In the rows, 128 means zero.
Named turns come first, each shown by rows before and after it. Which turns, in which order, take the first row of each pair that follows to the second? Write the first one first, as in the answered first pair.
K664:
[ 82 123  81 127 155 103 137 135 166  95 131 125 155 123 145 156] => [ 95 113  71 104 147  96 132 119 160 110 129 121 156 142 127 160]
[ 88 186  92 134  96  79 124 154 156 111 128  90 129 178 136 154] => [ 93 175  94 128  74  79 134 146 160 118 142  95 145 174 115 153]
[184 101 122 110 121 123 112  93  98 133 123 116 118 124 105  96] => [155 116 148 157 114 141 135 122 115 108 141 131 128  78 120  79]
K697:
[ 84 135  84 144 157 109 107 110 164 121 100 119 122 146 137 164] => [ 88 165 102 164 135  91 130  80 154 135 134 123 124 111 143 134]
[131 159 124 124 125  72 113 125 107 132 146 109 123 113 150 125] => [138 138 109 101 120  81 104 139 108 131 128  98 120 140 140 146]
[122 162 111 144 113 108 114 125 160 153 134 104 113 136 146 133] => [125 155 109 134 111 110 112 129 160 152 124 100 110 149 139 142]
K125:
[151 109 119 137 163 122 114 139 142 134 102 151 138 122 142 112] => [172 121 121 125 118 120 120 145 118 131  94 113 113 132 146 130]
[130 158 149 131 168 113 127  92 121 173 142 171 142 137 135  95] => [154 146 154 111  54 127 144 136 100 153 132 109 126 146 112 137]
[117  75  95 108 117 137 128 150 167 135 147 152 186 142  64 152] => [147 158  92 107 189  85 101  70 113 166 133 132 112 159 140 125]
K115:
[150 151  70 127 121  66 115  99 133 111 144 115 128 157 132 157] => [121 121  70 142 139  91 114 144 166  86 135 134 154 145 121 168]
[117 120 136 134 177 148 124 138 142 114 102 145 118 126 146 122] => [134 109 154 130 152 164 133 137 127 116  97 141 105 119 140 122]
[165 109 170 146 132 141 129 128 136 128 130 179 123  95  99  74] => [177 129 165 139 128 123 124 104 121 143 136 171 113 102 105  68]
[124 133 185 187 114 176 126 191 107  66  81 102  92 107 144 149] => [159 168 185 168  97 147 126 142  70  96  90  78  63 115 153 138]

(2 to 3 turns a pair)
[125 171 145 142 145  99 125  98 159 125 155 158 129  92 124 112] => [143 183 144 131 106 101 121 126 130 105 128 105  87 112 145 145]
K125 K664
[ 91 122 120 157 132 112 103  95 135 124 114 144 112 110 141  91] => [ 88  90 104 137 122 126  91 121 144 113  92 134 118 136 121 122]
K664 K125 K697
[101 165 103 129 161 103 136 139 142 128 140 129 113 146 131 136] => [113 163 118 131 160 120 137 149 125 120 121 121  87 142 148 137]
K115 K125
[133 100 127 121 140 160 130 150 135 104  97 127 128 131 137 140] => [141 103 130 116 134 161 132 147 126 107  94 124 120 131 141 139]
K125 K115 K125
[125 107 113 120 143 142 138 161 135 118 122 143 157 135 130 141] => [145 133 133 126 151 138 140 137 102 125 110 132 117 126 166 125]
K115 K697 K125
[134 126  91 105  64 105 119 158 115 129 124 126 125 150 119 224] => [118 147  94 134 105 108 113 174 115 110 107 123  99 142 163 225]
K664 K664
[154  81 118 109 136 148 114 158 144 119 116 126 153 134 126 130] => [156 100 117 116 174 133 102 138 135 128 110 127 131 135 156 120]
K125 K115
[111 150  92 121 120  93 102 147 151 148 124 115 134 169 106 178] => [108 113 134 134  84 139 132 169 162 138 138 143 158 122  83 161]
K125 K664 K115
[128 125 183 140  93 168 171 133 113 119 128 126 133 101 151 142] => [134 162 147 127 156 123 139  98  98 134 109 110 103 147 191 147]
K664 K115 K697
[152 128 126 112  98 130 125 158 113 106 111  86  99 162 128 168] => [135 141 140 142 107 137 136 175 121  89 117  93  99 135 145 162]
K664 K664
[136 110 149 122 102 155 126 131 132 126 112 144 117  86  99 111] => [145 107 120  94 124 143 102 123 121 133  88 127 100 130 103 132]
K115 K697
[147 149 138 128  95 130 148  98 103 140 147 124 124 114 129 108] => [118 171 124 153 148 116 132 115 122 121 139 131 122 117 159 112]
K664 K115
[127  56 171 122 124 195 139 171 134 112 103 163 133 115 103 124] => [109  85 173 148 182 177 137 144 140 117 113 188 131  98 131  96]
K664 K664 K697
[113 126 138 147 144 148 134 157 132 113 130 135 136 104 142 126] => [116 131 135 144 155 144 126 154 128 114 118 131 127 113 151 130]
K664 K664 K664
[123 132 156 114 177 108 102 117 123 141 109 120  85  97 140 108] => [103  92 146 110 140 122 115 146 162 133 136 135 145  89  84 115]
K125 K115 K125
[127 146 122 144 102  96 129 143 143  78 157 116 132 136 128 137] => [131 139 115 136 109  95 119 143 140  77 142 110 121 150 135 147]
K697 K664
[116 106 105 108 127 118 116 123 159 147 141 149 163 143 105 130] => [125 108 157 136  90 158 144 145 141 126 134 142 139  96 122 117]
K664 K115 K697
[119 150 131  85 112 131  97  81 113 170 140 140 141 131 139 129] => [ 95 138 114  91 109 126  97 113 143 156 147 144 172 138 122 141]
K125 K115 K115
[ 65  98 130 156 176 111 134 188 176  92 154 160 156 114 127 132] => [ 78 118 148 161  93 111 157 199 155  83 169 121 147  91 123 138]
K125 K125 K697
[133  89 111 111 121 143 117 162 139 116 107 126 139 152 114 166] => [158 122 106  95 109 112 113 115 111 145 116 109 117 160 126 159]
K115 K115
[106 134 101 135 108 116 118 153 145 123 127 118 145 149 111 162] => [102 133 121 150 113 139 121 172 138 109 114 116 127 136 131 160]
K115 K664
[138 176 121 162 127 142 119 120 140 137 138 108 118 130 181 103] => [140 147  86 130  95 133 108 132 158 141 140  94 147 169 136 133]
K664 K115 K125
[149 124  97 120 104  99 131 104 127 136 142 114 123 151 102 142] => [132 130  87 132 130  91 123 110 143 127 143 124 133 152 108 139]
K115 K125
[125 144 139 115 186 115 125  91 127 169 126 169 150 156 147 116] => [122 154 164 139 133 119 153  95 130 162 159 171 166 114 139  96]
K697 K664
[140 135  91  87 182 116  81  97 143 160 140 153 149 138 136 114] => [117 184  80 122 155  85  90 123 149 137 165 126 149 122 155 123]
K664 K125 K115
[114 118 103 143 119 136 133 137 151 106 139 135 199 110 104 135] => [132 166 100 145 113 115 122 136 110  97 111  80 138 129 157 155]
K125 K115 K125
[111 135 109 150 169  87 123 137 157 122 160 130 166 125 129 120] => [110 111 113 144 155 106 128 149 165 117 155 136 178 124 113 126]
K664 K697 K115
[122 138 110 125 143 109 115 119 134 135 141 131 132 140 130 131] => [115 146 122 143 139 115 124 133 135 124 145 131 131 122 137 129]
K125 K664 K125
[132 106 162 146 111 183 128 170 146 135 102 136 114 110 155 124] => [148 170 131 134 131 114 112 104 121 170 120 116  93 134 179 110]
K115 K115
[141 124  63 106 115  87  87 138 145 138 122  92 131 197 103 164] => [142 182  88 140  78  70 109 130 117 131 144  69 106 157 135 147]
K125 K697 K125
[121 116 140 156 173 130 126 143 137 115 126 164 156 134 119 109] => [145 117 152 145  81 131 146 151 114 117 140 126 154 126  99 122]
K664 K125 K664
[126 122 104 154 154 120 140 122  93 139 131 175 171 131 109 114] => [150 142 107 146 103 117 142 136  56 126 113 118 131 145 128 141]
K664 K125
[ 98 163 140 149 125 101 117 117 125 136 140 122 125 127 144 155] => [100 139 151 142  91 126 126 138 131 127 140 120 137 117 121 163]
K125 K115
[126 163 115 132 141  94 124 101 125 142 149 126 120 125 146 111] => [111 140 114 138 149 106 129 112 151 138 158 151 150 113 128 108]
K125 K125
[134  31 111  85 127 144 128 171 138 125  78 139 127 156 100 156] => [123  69 170 148  73 161 176 179 132 108 124 145 128  69 123 118]
K115 K664
[120 136 134 144 130 135 132 140 139 123 131 119 124 126 140 122] => [121 128 138 139 138 140 135 133 144 128 133 133 131 122 131 114]
K115 K697 K125
[137 148 157 167 130 157 155 130  91 134 122 133  94  89 148 103] => [154 127 153 143  93 168 156 139  82 135 115 112  92 105 127 122]
K697 K664
[112  79 157 128 114 164 160 156 147 105 119 126 137 108 124 142] => [127 110 168 134  84 149 170 142 121 106 126 101 115  96 142 139]
K697 K125 K125
[105  98 111 110 143 138 111 122 154 155 121 151 176 146  97 138] => [119 134 110 113 174 115 100  90 132 170 115 147 146 156 130 127]
K125 K125 K125
[155 163 124 147 131 100 141  77 120 147 143 116 142 126 146 122] => [144 129 130 149  75 127 157 126 137 121 148 109 167 115 112 144]
K664 K664 K125
[127 124 134 139 164 129 128 107 142 146 116 149 142 120 130 128] => [138 151 115 129 132 102 123 110 123 140 116 106 122 139 139 151]
K125 K115
[142 141 170 122 126 139 140 110 126 133 125 126  98 113 135 113] => [129 122 172 123 147 146 137 112 145 134 128 149 115 110 124 107]
K697 K664 K125
[121 168 143 134 169 167 113  87  95 103 127 152 135  76 188 110] => [110 132 108 103 136 148 113  75 130 127 165 174 204  91 115 114]
K664 K115 K664
[143 126 134 105 114 143 132 134  96 142 104 135  90 137 119 136] => [103 121 113 125 155 135 122 162 134 123 107 155 118 142 122 141]
K115 K115 K115
[156  90 113  86 128 125 113 121 125 172 115 159 142 149  94 113] => [145 115 167 141  97 151 149 142 114 145 132 164 128  81 125  89]
K664 K115
[ 73 150  75 194 140  84 144 176 146 101 137 130 158 118 167 133] => [133 158  63 133  64  54 147 112  96 149 149  94 145 148 133 135]
K697 K664 K664
[109 109 115 121 170 136 110 116 145 109 133 141 156 150 133 124] => [115 140 122 131 160 128 109 123 123  99 121 111 119 150 163 133]
K125 K697
[108 171 128 161 119 102 127 159 168 104 147 129 131 133 156 153] => [128 158 102 117 147  86 105 123 160 136 132 135 130 177 141 157]
K664 K125 K125
[103 150 140 136 111 146 125 145 127 123 161  92  98 118 141 150] => [105 113 128 108 112 147 122 123 149 146 175 125 142 129  95 142]
K125 K664 K664
[159 112 141 106  82 143 137 165  94 125 111 127 109 116 112 159] => [148  93 139 107 166 145 123 129 115 146 110 188 127 117 113 128]
K125 K664 K115
[114  96 174 133 142 191 139 122 125  90 152 140 141  84 139 100] => [145  89 137  81 170 173 100  99  98 108 107 113 103 153 148 130]
K125 K664 K697
[144  65 147 114 121 169 152 100 124 142 135 170 133 118  88 117] => [136  72 153 129 121 170 157 107 127 136 138 175 134 105  94 110]
K664 K664 K664
[110 110 120 129 141 129 125 117 161 135 153 139 172 112  99 120] => [126 124 162 148 116 153 146 119 130 125 144 128 141  81 124 104]
K664 K115 K697
[115 153 131 164 131 113 131 139 126 111 120 125 115 116 158 123] => [109 142 131 167 139 118 134 143 136 111 122 137 128 113 154 118]
K125 K125
[127 144 161 141 157 123 111  79 106 160 148 159 134 122 145 102] => [135 153 165 142  68 135 124 132  91 126 140  96 114 124 142 143]
K115 K125 K664
[151 166 134 139  68  73 163 112 113 131 126 128 115 105 146 106] => [148 123 144 133  45 104 171 133 132 126 128 144 139  96 109 113]
K664 K125 K115
[ 89 157  75 135 150  70  98 134 126 121 145  94 107 162 131 152] => [104  81 132 135  93 160 125 194 123  95 117 105 110 134 101 160]
K115 K115
[146 148 133 121  78 121 143 123  98 137 132  92 114 122 124 138] => [100 157 103 147 115  98 136 140 145 124 156 116 158 119 122 137]
K115 K664 K115
[128 129 152 164 126 142 163 121 146 113 158 156 155  61 125  84] => [176 125 107  96 145 126 113 111  98 123  83  91  84 163 145 140]
K125 K664 K697
[114 126 132 129 134 135  86  64 137 150 118 136 116 131 139 100] => [125 130 128 117  82 132  90  80 122 145 113 100 105 143 130 121]
K115 K664 K125
[133 100 105 120 159 126 105 135 134 138 101 116 108 145 137 145] => [127  94 106 122 162 128 105 139 140 136 102 120 115 143 132 145]
K125 K125
[ 73 122 108 155 170 121 137 138 168 105 125 163 166 106 127 128] => [156 148 147 107 117 125 141  72  74 144  96 115  87 115 147 119]
K115 K125 K697
[153  96 129 121  73 158 148 145 102 116  96  84  93 166 116 140] => [146  66 107 103 123 157 128 135 126 127  92 114 118 190  95 142]
K697 K664
[133 101 121 114 114 147 150 118  65 156 132 112 122 138 118 112] => [127 106 110 113 116 144 142 133  66 142 122  97 115 150 123 124]
K664 K115 K697
